106  105  126  131  109 -> 106
117  127  132  149  142  145  135 -> 117
155  143  150  128  152 -> 155
140  118  127  137   99 -> 140
111  113  147   99  101 -> 111
154  109  115  127  141 -> 154
133  113  131  106  131 -> 133
---
[[135 124 111 127 126 125 138 123 124 126]
 [128 133 123 134 126 127 138 140 137 124]
 [139 131 123 135 125 122 146 130 136 129]
 [144 142 132 141 117 118 122 136 150 134]
 [125 129 143 126 141 128 134 130 126 128]
 [123 130 143 128 134 140 120 136 134 126]
 [127 140 130 134 131 143 130 147 144 126]] ⇒ 127

[[140 128 128 134 128 130 128 146 149 128]
 [151 138 149 151 145 150 133 151 151 130]
 [151 131 141 150 135 147 129 151 151 129]
 [151 149 151 151 151 151 144 152 151 138]
 [135 129 129 131 128 129 128 141 147 128]
 [151 140 149 151 146 151 134 151 151 131]
 [151 132 144 150 137 148 129 151 151 128]
 [137 128 129 132 128 129 128 144 148 128]
 [131 128 129 129 128 128 128 136 142 128]] ⇒ 131

[[122 137 135 133 122 137 133 121 119 134]
 [134 120 120 121 138 120 119 137 137 121]
 [129 125 124 128 132 126 124 131 133 128]
 [114 144 139 143 113 145 138 114 115 145]
 [128 128 127 125 130 128 126 128 126 126]
 [103 151 137 146 104 152 138 104 105 152]
 [146 113 118 114 147 112 117 147 145 112]
 [123 133 132 133 123 133 131 123 123 134]
 [132 124 126 126 131 124 127 132 132 125]
 [136 121 125 126 137 121 127 137 139 124]
 [116 143 137 139 115 144 135 116 115 142]
 [145 111 116 113 147 111 117 146 145 111]] ⇒ 145

[[139 126 132 126 121 127 121 135 126 124 130 126 132 124]
 [155 128 137 129 120 121 121 139 126 134 132 133 128 119]
 [133 129 127 125 128 134 128 133 121 126 129 127 131 124]
 [127 131 127 130 132 126 131 126 129 134 128 131 123 126]
 [123 126 130 132 126 125 125 124 136 128 127 126 125 135]
 [123 124 126 127 130 131 124 126 132 124 127 123 133 133]
 [125 127 134 132 122 122 128 125 134 130 128 127 121 132]
 [114 130 123 131 134 127 134 120 135 132 126 129 122 134]
 [139 132 127 127 129 127 133 133 123 134 130 132 124 119]
 [117 124 126 131 131 127 125 120 138 128 126 124 129 137]
 [145 130 134 130 124 123 128 134 128 134 131 134 124 123]
 [130 133 128 126 128 128 134 131 122 130 129 130 123 123]] ⇒ 130

[[125 131 130 127 134 153 138 134 124 114 120 131 128 139 137]
 [130 133 129 126 127 141 129 126 139 127 126 135 121 129 129]
 [141 131 128 121 130 132 134 143 132 126 124 132 122 133 118]
 [138 125 136 127 128 142 137 138 128 129 132 133 130 127 138]
 [130 131 129 106 132 142 142 134 113 113 118 119 133 127 139]
 [142 119 130 102 132 140 138 143 109 122 127 141 131 134 130]
 [128 127 128 119 137 123 145 130 122 107 123 130 138 120 156]
 [126 134 135 113 147 152 135 131 127 123 135 133 126 139 148]
 [132 115 137 134 122 124 116 129 123 132 130 138 117 130 127]
 [140 121 126 114 135 135 133 127 127 121 131 145 131 129 142]] ⇒ 140

[[137 143 146 146 120 122 139 128 140 142]
 [105 119 120 121 151 147 132 108 143 122]
 [135 141 142 143 121 124 137 129 137 140]
 [109 120 122 122 150 145 130 108 141 121]
 [105 119 120 122 152 148 133 109 142 120]
 [118 124 125 124 139 137 130 118 135 126]
 [110 120 122 121 149 144 130 109 141 122]
 [139 144 147 146 120 121 138 128 139 141]] ⇒ 139
---
[[121 129 135 141 130 123]
 [116 154 139 152 136 139]
 [133 130 128 120 123 125]] out 154, 116

[138 116 150 129 128 149] out 150, 116

[[129 112 141 118 139]
 [137 120 133 128 130]
 [131 106 121 119 137]] out 141, 106

[154 122 130 132 112 101 106] out 154, 101

[153 151 139 114 104] out 153, 104

[[100 140 122 128]
 [138 122 136 136]
 [141 147 149 156]] out 156, 100

[[134 132 112 142 134 114 131]
 [134 132 136 120 152 128 140]] out 152, 112

[140 150 154 153 116 121 144] out 154, 116

[119 121 155 138 143 135] out 155, 119

[150 144 130 108 141 121] out 150, 108
---
[[157 138 117 119 147]
 [121 121 115 136 128]
 [131 120 112 136 118]] Answer: 138

[[109 142 105 108 157 108]
 [114 157 132 116 143 117]
 [128 124 122 130 139 129]] Answer: 142

[[144 111 105 106 106 127]
 [123 121 126 127 139 127]
 [140 133 138 135 147 124]] Answer: 111

[[143 143 147 115 150 146]
 [149 125 145 119 128 151]
 [113 118 124 152 149 126]] Answer: 143

[[135 124 101 130]
 [131 121 102 136]
 [107 127 133 145]] Answer: 124

[[153 116 124 142 129]
 [149 123 124 148 129]
 [128 138 117 130 140]] Answer: 116

[[122 135 127 124 102]
 [137 126 116 107 136]
 [130 117 139 144 138]] Answer: 135

[[142 128 135 144 107]
 [116 127 117 114 134]
 [137 123 122 114 127]] Answer: 128

[[117 132 127 135]
 [120 125 133 133]
 [131 104 111 137]] Answer: 132
---
{"in": [[104, 142, 103, 153, 121], [149, 131, 107, 117, 138], [100, 155, 140, 115, 130]], "out": 140}
{"in": [[145, 112, 131, 132, 155, 122, 119], [141, 110, 139, 136, 149, 115, 122], [143, 114, 142, 138, 144, 107, 126]], "out": 144}
{"in": [[121, 135, 106, 151, 127, 138, 128], [105, 127, 111, 114, 114, 113, 130], [108, 121, 140, 130, 117, 135, 126]], "out": 117}
{"in": [[128, 130, 146, 135, 130, 114, 144], [127, 124, 119, 132, 121, 119, 101], [110, 130, 127, 138, 140, 134, 122]], "out": 140}
{"in": [[125, 138, 127, 111, 123, 126, 123], [112, 118, 148, 106, 129, 128, 121], [117, 125, 142, 114, 120, 132, 131]], "out": 120}
{"in": [[132, 129, 120, 144, 99], [132, 153, 145, 123, 141], [139, 125, 119, 146, 118]], "out": 119}
